Rotation paths and how fast each direction turns (degrees per step):
Each turn is a multiple of 5 degrees from 10 to 175, or 0.
Each row of a path follows its step; steps can be skipped.
Path 1:
step 1: 0.0,-20.3,30.6,-17.8,-7.3,-11.5,-4.0,11.2,-12.5,6.3,-1.0,22.7,12.2,-11.8,-19.5,1.6,20.1,16.2,20.6,13.2,-14.0,-19.0,-29.9,32.3,2.6,-7.5,-14.2,15.6,19.7,-3.4,24.6,-4.1,22.9,1.5,-7.0,3.2,-7.0,-21.2,-16.3,14.5,17.0,8.1,-33.5,33.9,-28.5,24.4,-21.6,-8.8,2.9,3.5,12.8,14.3
step 2: -26.8,-6.9,9.8,-23.4,5.4,-1.7,-12.7,-37.3,-17.5,-3.9,-12.5,-22.0,-6.4,6.5,-11.1,-4.5,-4.4,-35.7,-5.7,-16.3,-34.5,-26.2,9.9,14.0,-7.1,-9.7,9.9,6.7,-17.7,-11.8,12.2,-12.1,0.4,-4.5,24.6,6.0,23.5,27.9,-11.5,-11.8,-11.3,15.0,-4.2,9.9,-15.9,5.7,-19.0,-14.6,11.9,50.1,14.0,7.5
step 6: -30.4,34.2,-0.4,27.3,4.7,7.6,10.6,16.1,-18.3,-22.7,-0.3,-5.7,15.1,22.9,1.6,32.6,7.7,1.9,19.8,-21.6,-31.6,-21.1,-15.2,3.4,21.5,-12.4,-11.1,-28.8,-7.5,-17.7,-20.9,-6.0,13.2,-8.1,11.2,-2.2,9.2,-4.6,-29.4,-8.1,24.8,0.2,-17.2,3.6,14.6,11.1,-10.4,-0.7,-32.9,18.0,6.5,7.9
step 8: -18.5,18.8,-17.6,3.0,17.2,-8.0,10.0,6.2,-31.2,-24.3,-13.2,-37.0,27.9,26.6,-0.7,3.8,-11.8,-32.7,-2.7,-1.3,-33.1,-2.6,10.0,-10.7,20.0,0.6,13.5,17.4,-7.2,-29.4,23.2,-10.2,12.9,-11.4,-14.1,28.1,-4.1,38.1,-2.7,-1.5,4.5,-3.8,8.9,-4.9,-6.5,-13.0,10.6,-13.2,-0.7,25.5,12.6,-6.0
step 10: -5.9,7.4,-4.4,7.1,-20.7,28.8,-8.8,21.7,-5.0,-31.9,-8.2,-27.6,-8.3,17.0,9.2,-1.7,-15.2,-13.3,-3.1,16.2,-5.1,0.8,11.2,20.9,-10.8,-2.9,40.1,-9.4,-1.5,6.5,22.0,-22.9,1.7,-14.8,11.3,-23.5,4.6,42.2,-24.4,9.7,-6.2,18.9,-34.3,14.8,-12.8,-6.6,-0.7,14.9,3.0,22.0,14.4,26.2
step 15: -4.0,-6.8,-12.8,-5.3,-24.5,-24.1,11.2,20.3,-0.6,0.0,13.7,4.7,-16.6,-4.1,-3.0,-16.1,11.1,10.1,22.9,19.0,-16.2,-8.2,7.0,9.7,-9.9,-28.4,-11.6,3.6,13.3,8.1,-8.5,16.3,2.7,-10.4,7.5,-0.3,-34.6,17.1,-21.3,-6.9,-31.9,37.8,-1.6,5.3,-4.8,20.3,16.2,-2.2,-24.2,-37.5,-2.8,44.6
step 17: -32.5,-8.9,3.6,14.7,0.7,-20.2,33.0,-19.5,-0.6,5.7,22.5,6.1,17.0,-8.8,-17.4,-5.1,1.6,-11.9,20.1,13.7,-18.7,-15.5,-6.6,8.7,2.3,-11.4,-21.3,1.2,13.7,-17.0,-37.0,13.3,4.4,-11.1,22.1,10.4,-13.6,-13.3,-24.1,-3.7,-12.0,-1.9,-33.7,0.1,-22.8,36.7,-17.5,-33.0,-11.5,15.8,3.6,-4.1
step 20: 23.2,-13.6,20.4,7.0,-2.9,10.5,-18.9,-8.2,-23.6,-17.0,5.5,-5.5,13.5,23.7,-4.0,-4.6,-6.8,-38.2,-0.5,20.6,-23.8,4.6,-11.7,30.5,12.1,-13.7,-9.1,-14.2,-14.4,-3.5,0.7,-5.1,28.3,-23.7,2.8,25.0,-39.8,13.4,-8.0,-7.4,-8.4,3.3,-9.9,42.3,27.2,-7.0,-3.6,21.0,-8.3,18.3,2.7,12.4
step 22: -5.2,8.2,25.2,-4.9,-0.4,-1.2,-11.3,-9.9,-14.4,-13.1,-2.9,13.7,14.8,8.4,0.1,26.3,0.0,-15.8,-9.4,19.3,-11.4,-3.2,-27.4,-15.7,22.3,-16.8,17.1,-12.5,-13.4,-8.0,16.7,-28.3,28.1,-5.8,36.6,3.1,29.1,-1.1,9.1,13.5,6.7,-21.3,-40.7,18.7,0.8,-1.4,2.6,-19.3,-22.2,12.0,27.2,28.0
step 27: -39.8,25.6,-12.9,1.1,-13.8,3.9,22.9,16.7,-9.9,-42.9,1.9,-11.6,-12.2,-12.4,-3.2,-31.6,-6.8,-7.7,-3.3,1.2,-22.1,-22.6,3.8,7.7,-7.1,-0.4,28.5,0.5,34.8,-29.0,-10.4,-6.0,12.7,18.2,-0.7,-27.3,0.1,-11.8,-8.4,2.7,8.2,17.8,-21.6,-3.0,-17.5,12.1,9.2,-18.3,-15.8,-6.2,26.9,17.1
Speeds:
5.3,-7.3,-3.6,0.2,2.4,-6.3,-0.2,2.3,1.6,-4.2,-11.6,6.6,5.0,-4.0,6.5,-2.7,-3.3,-1.0,3.8,3.5,-0.8,-2.1,3.6,-0.5,-6.5,-7.2,10.9,7.9,0.8,-1.4,-4.1,0.0,-6.4,4.1,4.7,-3.1,-2.5,-4.8,-1.9,-5.1,7.2,-0.4,6.4,0.3,-6.9,-0.6,-7.1,5.1,-5.9,1.9,0.1,3.3  25
-0.6,2.7,-2.4,-3.3,9.8,-4.6,-5.2,-0.6,0.2,12.0,-5.5,0.6,-1.8,5.9,2.7,0.5,0.4,2.6,4.9,-6.6,-1.3,-3.9,-8.9,-3.7,-0.8,3.4,-3.1,-1.1,1.8,-8.4,1.0,8.8,-5.7,1.5,-6.3,4.8,4.4,-0.8,-2.1,10.2,2.7,-0.6,-3.2,1.4,-4.4,4.7,-8.1,0.5,1.0,9.8,0.4,-0.3  65
-2.8,-0.9,5.0,0.2,1.3,2.2,2.7,-11.4,3.9,2.9,-4.1,-6.7,1.2,-0.5,1.5,3.4,-0.2,-9.6,1.2,6.1,0.9,-0.6,0.4,-10.5,-1.1,8.9,5.1,3.3,0.4,-1.2,0.7,-7.5,2.3,5.5,6.9,4.6,-1.4,9.0,6.8,2.8,-4.5,-7.9,-0.9,3.0,-5.8,-3.1,-6.7,-5.0,-0.1,-0.6,-7.4,0.3  125
5.2,5.4,-6.4,-0.4,5.6,5.4,6.8,-7.2,-12.4,-2.2,-1.5,-1.1,5.3,6.4,-5.3,-3.6,0.8,2.8,9.7,-2.2,5.2,4.1,3.4,1.6,3.2,-7.3,0.5,-4.5,-0.8,3.6,0.5,-4.1,3.5,-1.3,1.1,-2.7,5.7,1.5,8.3,2.9,0.4,-4.6,0.9,3.3,-0.8,-1.5,-5.6,10.1,5.7,1.0,2.7,7.0  175
-2.0,0.2,1.7,3.4,0.6,-6.0,1.5,-2.7,1.9,1.7,0.8,-4.8,-2.7,-2.1,-2.8,1.2,-5.3,-8.4,9.3,-6.8,5.3,4.2,4.1,-4.5,-7.4,-10.4,-2.1,8.5,1.6,-1.7,7.4,3.1,5.7,1.5,0.1,6.6,5.8,-7.2,3.3,-5.5,4.9,1.8,-5.5,-4.7,2.7,-6.7,6.4,-5.2,3.9,4.3,2.5,-3.9  70
-5.4,-1.0,1.8,3.0,-3.2,1.0,10.0,-7.9,8.4,-2.0,4.9,9.7,4.0,0.9,7.0,2.8,6.9,1.6,2.7,2.6,2.2,2.9,-2.7,3.3,0.5,-1.1,5.0,-10.5,-2.3,-2.1,10.2,-2.3,1.3,2.7,-2.0,-0.1,2.0,0.2,0.4,-2.9,8.5,2.3,-2.9,-10.1,-0.4,10.0,-6.0,-1.8,0.4,2.3,1.7,-2.1  65
-4.1,-1.1,-12.5,-6.9,-8.5,-4.6,0.3,-1.8,-4.6,-2.8,-2.8,3.7,0.3,3.4,3.9,-0.8,6.7,-0.4,-7.3,5.9,11.0,1.8,7.9,-3.6,2.1,3.8,0.2,7.1,-3.0,-2.0,0.3,6.7,8.0,-4.6,-2.0,5.7,4.3,-0.1,-3.3,0.5,-2.5,-3.8,7.4,2.0,4.4,3.4,-1.0,-2.0,2.0,7.6,-1.2,-3.5  70
